One turn moves every row onto another: examples first, then more rows asked:
vis: [ -3  -8  13 -18   3  16   4   6 -10 -12   7  -1   3  -8  -9  -6   5   3
   7 -10 -10  10  10  -4  -2 -17  -6   3  15   9]
sumov: [ -2   1   0 -29  -5   5   1   2 -18  -6   1   5   0  17  10   9   5   6
   5  -4  -8   5  -4 -17 -17 -18  13  -3  14  11]
duzed: [ -3 -12  -5 -19  -2  17   1  -7   9  -9  -2 -10   4  10  13   5   3   5
   7  -2   9  -8   0  -4 -14 -33  10  -9   4  11]
tav: [  3  -7   3 -14 -12  13  12  18  -3  -4  -1 -14  -7  17   1   8  10  15
  16 -11   8   4   0  -4  -7 -14 -10   4  -2   5]
Ganif: [ -1 -15   6 -15  -4  15   0   4  -1  -4 -12  -1  -5  -9  -8  -4  18   7
  10   4  -7  10  -7   6 -14  -8   7  -3  -3  11]
rupa: [  6 -14  -2 -26  -6   3   7   8   3 -16  13 -10   6   0   3   3  12  19
  18  -7   0   9   7   2  -2 -15   6   2   7  10]
felop: [  8  -6   3 -18  -2   1  -4  12  -7   3   2   8   0   7   5   7  22   2
  13  -7   6  -4  -8 -11 -23 -11   1  -5   6  11]
pora: [ -1 -10  14 -10  -5  15   7  14  -2   5   6 -11   2   7  15   1   2  11
   7  -5   1  -8  11  -5  -6 -26  -1 -15  -6   9]
tas: [ -6 -19  -3 -28  -3   4  -2 -11  -4 -21  -7   2  -2  -5   4   4   8  11
   9   1   6  -1   2 -12  -4 -20  -3   7  12   3]
somu: [  1 -12  -4  -8  -6  14   2   3   9   6 -10 -13 -11  10   8   3  11   6
   1   1  15  -3  -3  -8 -10  -5   9  -2   1   4]
seva: [  3 -12   3 -18  -8  16   2 -14 -14  -2   7  -2 -12   3   4   2  10   9
  -4  -3  18   2   3  -7  -2 -28   0  -7  12  10]
Voku: [  0  -2   4 -26   2   7  -4   1  -5   4   2  -8 -12  15  19   1  15   6
   5   3   1   9   2 -18  -7   0  -5  10  14  10]
Sono: [ -2 -10  -3 -15   6  11   6   4 -19  -1  -1   6   3  15  -6   6  18  -1
   8 -17  -2  11  -1  -3   2 -16  -5   1   1   4]
gare: [-11   0   2 -12 -15   7  11 -11  10 -15  -7   5  -3   0   3   1  21  11
  10  -8   2   9   4   1  -2 -12  11  -6   0   8]
Pofiz: [ -4  -3  -6 -25  -8  12  13 -10  -3 -20   2  -3   3   4   5  14  13   5
   6  -2   3   9   5 -13  -2 -21 -14  -7   0  13]
Dodaf: [ -7 -16   5 -14  -4  24   9   0   1  -2  10   4 -12   9   0  -3  14   5
   3   5  -4   6   6   5  -7 -26 -12   3  14  10]
Gur: [ -5 -12   5 -11  -1   4   6   6 -20 -11  -7   2   8   0   2   1  16  12
  10   8  10  -2 -13  -5  -2 -11  -5   6   2  13]
Vegek: [  0  -8  12 -17 -20   9  10  -2   4  -1   2   6 -13   5  11   4  15   9
   4   8   0   9  -5 -19   8  -9   4   2   1  12]
pofu: [  4   2   4 -22  -2   4  24   2   5  -6  -9   4  -5   4   6   1  13   8
   2   2  17   8   2  -2  -5 -11   2  -3   8  13]
Dezun: [ -9  -3   6 -19  -2  36 -10   3  -2  -2  -1   5   7   5   5   5  10   8
   6  15   7   6   2  -7  -3 -11   0  -1   6  11]
Fabog: [ -6  -7   3 -14   0  18 -19   3 -12 -13   4 -16  14   5   6   4  13   6
   8   3  -9   8  -2   4  -6  -8   4  -4   4  13]
katu: [-12 -16   2  -5   5  -4  -4  17  -7  -3   1   2  -4  11   5  -4   7   1
  10   3  -5   5  -2  -2  -4 -11  16   2  -2  10]
mudu: [-13  -2  -5 -25   2  13  13  -6   4  14  -2 -16   6   5   7   4  13   7
   9  -7   9   5   0  -6  -2  -8   2   0   2   7]
Siden: [  3   2   1 -16   4   9   3  -1   1 -12  -3  -3  -4  -3  13   3  13   2
  25 -13   3  -1   7 -12 -12  -4   8   5  12   6]
Sila: [-18 -13   3 -17  -5  15   4  -9  -4  -5  -1  -9   1   0  -5   5   8   6
   5   3 -10  14  19  -6  -7 -28   0   4   6   5]
kodo: [  4 -23   3 -20  -8   3   6  -8   4  -8   8   1   1   0  23   9  17   1
   1   3   0  -1  -2  -5  -2 -20 -11   1   2  12]
vad: [  1  -4  11 -14 -13  11   4   2   2  -3  20  -3  -7   9   7  -2  11   3
  10  -9  16  13  13  -6   0 -14   8  -3  -4  20]
lus: [ -3  -7   5 -13 -13  16  -3  16   6   3  15 -10  -2  19   0   0  18   8
   4 -12  -1   0 -10  -8  -7 -13   4  -4   0  16]
sig: [  0  -6   3 -17  -7  11  -1  -7 -14  -6   3  -5  -2  -4  11   4  17  17
   2  13  -3  11   2 -14  -6  -4 -12 -11  12  16]
nipo: [-13   0   6 -19 -14   8  -7   2  -5  -1   2  -5  10  14  -1  15  16   4
   6  -7   0   1   5   3 -12  -8   2  11   0  -2]
ras: [ -3  -4   4 -22   1  15   5  -1   7   9 -13  -8  -6  17  18   2  15  16
   5   1 -11   2  -7  -3  -7 -18   4  -8   8  18]
Dapi: [ -3  -9   8 -21  -3  13  18  14  13  -7 -10   3  -4  -2   5   0   8  10
  -1   6 -14   6   4 -10  -5 -18   3  -4  11   5]
musak: [-27 -10   3 -16  -1   5  -4  12   2  -8  -4  -3  -9   5   6   5  11  11
  10 -17  12   4   3  -4  -6  -7   5   0   9   8]
sil: [ -4  -6  13 -14   8   8  -2  -6  -2   3  -1 -27  -5   5  12  -4  11  16
   1  -7   9   1   3 -12 -16 -14   6  -6   1   9]
fir: [ -8  -7   9  -6  -7   8   1  19  -4  -8 -10  -1  -9  12  15   4  15  14
  -7 -12 -11  -1   1  -5  -6 -20  -1  -4   9   3]
rozi: [ -6  -7  15 -23  -2  13  -8   3  -7   2  -1   1  17   4   7   7  11  -3
  -1  -2   3  -3  -4  -9  -9 -31  13  -4  -2   7]
gaf: [-12  -7   2 -18  -1  13  -8   9  -2  -9  -3  -5   7  -4  19   9  11   6
 -16   3  -6  10   9 -13  -2 -13   4  -4   3  14]
Nofu: [  5  -7  19 -14   5   3  10  -1  14 -10  -7  -4  -2   9  17  -6  15   7
   6  -7   1  14  -3  -2  -1 -16   7   0  -4  16]
rini: [ -4   6  13 -21   1  26   4   1   2 -15  -2  -4   2  12  -1  -1   1   3
  -6   0  -1   8   2  -4  -3 -29   3   4   5   5]
Poga: [  8  -6   5 -26   1   1  -4  11 -16   6  12  -5  -1  12  12  -2  10   4
  10  -6 -10  -4  -1  -4  -7 -19   5   8   7  16]
rilot: [-11 -15  -7 -14   2   8   4  -5   6  -3  11 -11   5  -1  -4  -4   1   7
  13  -2  -9   1  -9  -5 -11 -13  -3  -8   3   7]
Det: [ -8  -5  -2  -6  -4  15   1  11 -17  -5  -7  12  -1   5  12   6  -2  12
   2   0   2   8  10  -4   3 -15  15  -6   3  15]
viz: [  1 -11  10 -11   1   6 -14  12 -18 -15  -6   4  -6   2  19  -4   5   6
  15  -5  -7   5   2  -7   2 -15   3  -5   2   6]
suf: [  6 -14  17 -30  -3  12  -8   8  -5  -6   9  -1   0  17  11  -1  12  -1
  16   4   8  12   5 -18 -16 -21   3  -5   3  10]
fiv: [ -4 -10  10 -13  -2  13   1  -6 -17  -6   4  -3  -9  16  -4  -6   2   4
  13   4   2  20   5  -4   1 -25   5   1  -4  16]
Togak: [ -7  -7   6  -3  -3   1  -1   0 -12 -10   3   1 -12  14  16  -6  10   4
   3   3  -7  14  11 -11 -17 -15   4  -1  15  18]
beri: [-19  -6  19 -15  -1  13 -14   0  -4  -9  -5   2  11  -3   6  -5  13  11
   9   4  -3  12   2  -8 -10 -17   6  -7  15   6]
sumuf: [ -5  -8  15 -23 -14   9   2  14  -8  -8  11 -14 -10  10   0   5  10  12
   2 -11  -4   9   5 -22 -12 -15   7  -5  -2   2]

rini -> suf
Fabog -> tav
Now these:
sumov -> Nofu
somu -> Sila
sig -> fir
Siden -> Ganif

One turn moves every row onto another: examples first, then more rows asked:
T: [  0   6  -7 -13   5  -8   0 -11  10  -7 -19 -10   9   3  -9  20   4]
F: [-17   8 -19 -14  11 -12   2  -6   5  -4 -13   9  11   7  13  11  12]
C: [  6   3 -12 -17   8 -10   1  -1  29 -13   4  -2  12   8  -6   3   2]
Z: [-18   8 -15 -12  20  -5  -6  -3   2   0  -9   6  14   3   4  10  10]
E: [-3 23 -9 -5  3 -9 -2 12  5  0 -6 -7 25 13  0  1 -1]
K: [-2 24 -7 -8 -1 -9 -1 10  9 -9 -3 -9 23 16  6 -3  5]
W: [  4   5 -14 -17  -4 -18   8  -8  21 -13 -10  -2   8   9  -1  15   4]
J: [ 12   7  -6 -21  13 -10  -5   9  -3 -10   0  -5  12  15  -5   9  -3]
H: [ -7   2 -21 -24   6 -15  -1 -15  15   0 -19   3  16   6   0  -8   1]
V: [ -7   5 -14 -26   7 -10  -9 -16  16 -10 -11  -1  16   9   3 -12   7]
R: [ -9  10 -12 -23   5 -12 -17 -17   8  -9  -6   1  21   7  -6  -4   4]
U: [ -2  21  -9  -9   0 -10   6   8  10  -6 -14 -11  19  16  12  -4   6]
N: [ 13   5  -6 -25  10 -10   0   7   2 -17  -2  -7   8  19   4   4   2]
Q: [ 13   2 -10 -23  10 -12   7   6   1 -10 -13  -8   5  17   5   5   0]
G: [  2   4  -5 -13  16   0  -8  -3  18  -7  -5 -10  13   2 -14   8   3]
X: [ 12   4 -10 -20  13 -11   3   8  -4  -3 -12  -6   9  13  -4  10  -6]
S: [-14   7 -19 -17  12 -12   1  -2  13 -10   0  11  12  10  14   4  13]
P: [ -8   7 -18 -21   4 -17 -10 -15   7   1 -13   6  21   4  -9   0  -3]
B: [ -3  20 -11  -5   3  -9   6  11   6   3 -17 -10  21  12   5   0   0]
D: [-16   8 -16 -14  21  -5  -7   0  10  -5   3   9  16   6   5   3  11]

D -> S
G -> C
Q -> X
Now these:
U -> B
H -> P

One turn moves every row onto another: examples first, then more rows asked:
nevep: [ 16   3 -18 -10   1   2  -7  -1   6   0   9   6  -7  -5  -1  -9  -3   4
   7   8   1   1]
Fiz: [  8   5   3  -5  -3   9  -5   0  -1   7  13   5   5 -22  -7   6 -11   2
  -7 -14 -10  11]
Zoli: [ -1  -5   7  -9   4   7   0  -2  -2   0 -13  14 -13  -8  -9  11   9  -5
   9  -4  -6   9]
fure: [ -2   5   0  -6   1   1  -4   4   3   0 -28   2  -4  -4  -5  -3 -10   1
  11  -1  -2   3]
dulu: [ -2  10   8  -7   2   7  -1  -2   3   4  20   5   6 -10  -5  -7   2  -1
  24  -3  -3  13]
beki: [ 14   7 -18 -11   2   3  -4   0   2  -1   9   6 -10  -4   0 -12  -2   7
   7   7   2   1]
mure: [ -1  10  -3   1   4  -2   0   4  12  -4 -16  12  -3   1 -17  -3   5   7
   5   0  -5  10]
Fegim: [ 15   1 -17 -10   1   5  -5   1   3   9   5   0  -3 -10   3 -12  -1   4
   5  10  -2   0]
muzo: [ -3   7  -3  -8  -1   0  -4   3   4  -1 -26   1  -7  -2 -10  -3 -11   1
  10  -4  -6   2]
ruku: [  2   4  -5 -15   3  14  -9   3 -12   8  15   5   7 -14  -4   1   1   4
   2 -12   8  13]
Mun: [ -2   9   2  -4  -5   1   0   3  -3  -9  18   5   0 -15  -6   4 -11   6
  -5 -15   1   5]
diduk: [  1   3  -2   4   2  -3  -2   5  15  -1 -17  11   2  -3 -16  -1   3   5
   4   3  -5   8]
rizu: [  4   6   1  -4  -6   4  -4   0   1  -1  17   5   1 -18 -10   7 -12   3
  -6 -15  -7   7]
Gipe: [ -4   7  -2  -7  -1  -1  -3   4   3  -1 -27   1  -6  -3  -7  -3 -10   2
  10  -3  -3   2]
sepe: [ -4  10   5  -8  -1   7  -1  -3   4   8  20  -2   6 -11  -7  -9   1   0
  22  -6  -9  10]
Gik: [ -9  -1   1 -12  -1   4   6  -3  -5   2 -11   3 -17  -8 -13   5   9  -1
   6 -10 -12   4]
lidi: [ -1   3  -5 -13   2  11  -8   5 -11   2  17   5   7 -12  -3   1   1   5
   2 -11  12  10]
lopi: [ -2  -1 -10 -13  -5   9 -11   2  -5   1  21   2   6 -12 -10   4  -3   3
   1 -14   5   5]
Foz: [ -3   0  -7 -13  -2   8  -9   4  -8  -2  20   4   6 -11  -6   3  -2   4
   2 -12  12   6]
sar: [ 12   8 -17 -13   3   4  -2   1  -1   3   7   2  -9  -6   2 -15   1   7
   6   7   2   2]
vezo: [ -3   7   8  -6   0   5  -2  -1   5   3  20   4   8 -10  -4  -6   0  -2
  24  -1  -1  10]
loke: [ -3   0   4 -11   2   7   3  -3  -4   1 -11  10 -17  -7 -13   9   9  -2
   8  -9 -11   9]
Buzon: [  2   7  -2  -7   1   3  -5   3   4   2 -28   4  -7  -3  -9  -1 -11   0
  11  -3  -7   6]
Lumi: [ -3  11   6  -4   0   3   2   5  -9  -6  15   4   1 -16   1   1  -7   6
  -5 -12   6   8]
niz: [ -6  10  -4  -1   4  -1   6   6   6   5 -20   1   0  -4 -13 -10   8   9
   2  -1  -7   7]
Falo: [ -5   6   5  -7  -3   4  -2  -2   6   7  20  -3   8 -12  -6  -8  -1  -1
  22  -4  -7   7]
ror: [ -5   4  -3   2   3  -2   3   6   9   7 -21   1   4  -7 -11  -8   6   7
   1   2  -8   6]
lumot: [-11 -12   6  -7  -1   2   4   0  -2   1 -13   2  -8 -12  -5   8   7  -5
   6  -3  -3   0]
zol: [ 17   0 -18  -9   0   4  -7   0   6   5   7   3  -4  -9   0 -10  -3   3
   6   9  -2   0]
gitos: [  0   8  -3  -7  -1   1  -5   2   5   0 -26   3  -8  -2 -11  -1 -11   2
  10  -4  -8   4]
Gebo: [  1   6   0  -6   2   2  -5   3   3   1 -28   4  -5  -4  -7  -2 -10   0
  11  -2  -4   6]
nebor: [ -5 -11   8  -7   2   4   1   0  -2   0 -13  10  -8 -11  -5  11   8  -6
   8  -1  -2   5]
Fot: [  2  11   8  -5   2   8   2   5 -12   3  10   5   5 -21   4   0  -5   5
  -5 -10   3  12]
pime: [ -2  13   7  -8   1   8  -1  -3   2   7  19   2   5 -10  -6  -9   2   0
  23  -5  -7  13]
pineg: [ -5   4   6  -5  -2   4  -2  -1   7   4  20   0   9 -12  -5  -7  -1  -2
  22  -3  -3   7]
pake: [  4   2  -8 -15   0  15 -11   1  -9  11  16   2   7 -15  -7   3   0   3
   1 -13   1  11]
vate: [ -4  13  -4  -1   5  -2   4   5   7  -1 -18   7  -4   0 -16  -8   7   9
   4  -2  -6  10]
netun: [ -1   0  -2   4   2  -3   0   5  14   5 -20   5   6  -6 -13  -3   4   4
   2   3  -7   6]
Gobol: [ 13   6 -18 -12   3   5  -2   1  -1   8   5   0  -5  -9   4 -15   0   6
   6   8   0   1]
kiz: [  7   8   6  -6   2  10  -2   3  -8  10  10   4   7 -23   0   2  -7   3
  -6 -11  -5  14]
Gabes: [  1   0 -10 -15  -4  12 -12   1  -5   7  19   1   7 -14 -10   4  -3   2
   0 -14   0   7]
Gudav: [-13  -7   3 -10  -2   2   7  -1  -4   2 -12  -1 -12 -10  -9   5   8  -2
   5  -7  -9  -1]

sepe -> pime
ruku -> lidi
Now these:
gitos -> Buzon
Zoli -> nebor
Fegim -> Gobol
ror -> niz
Mun -> rizu

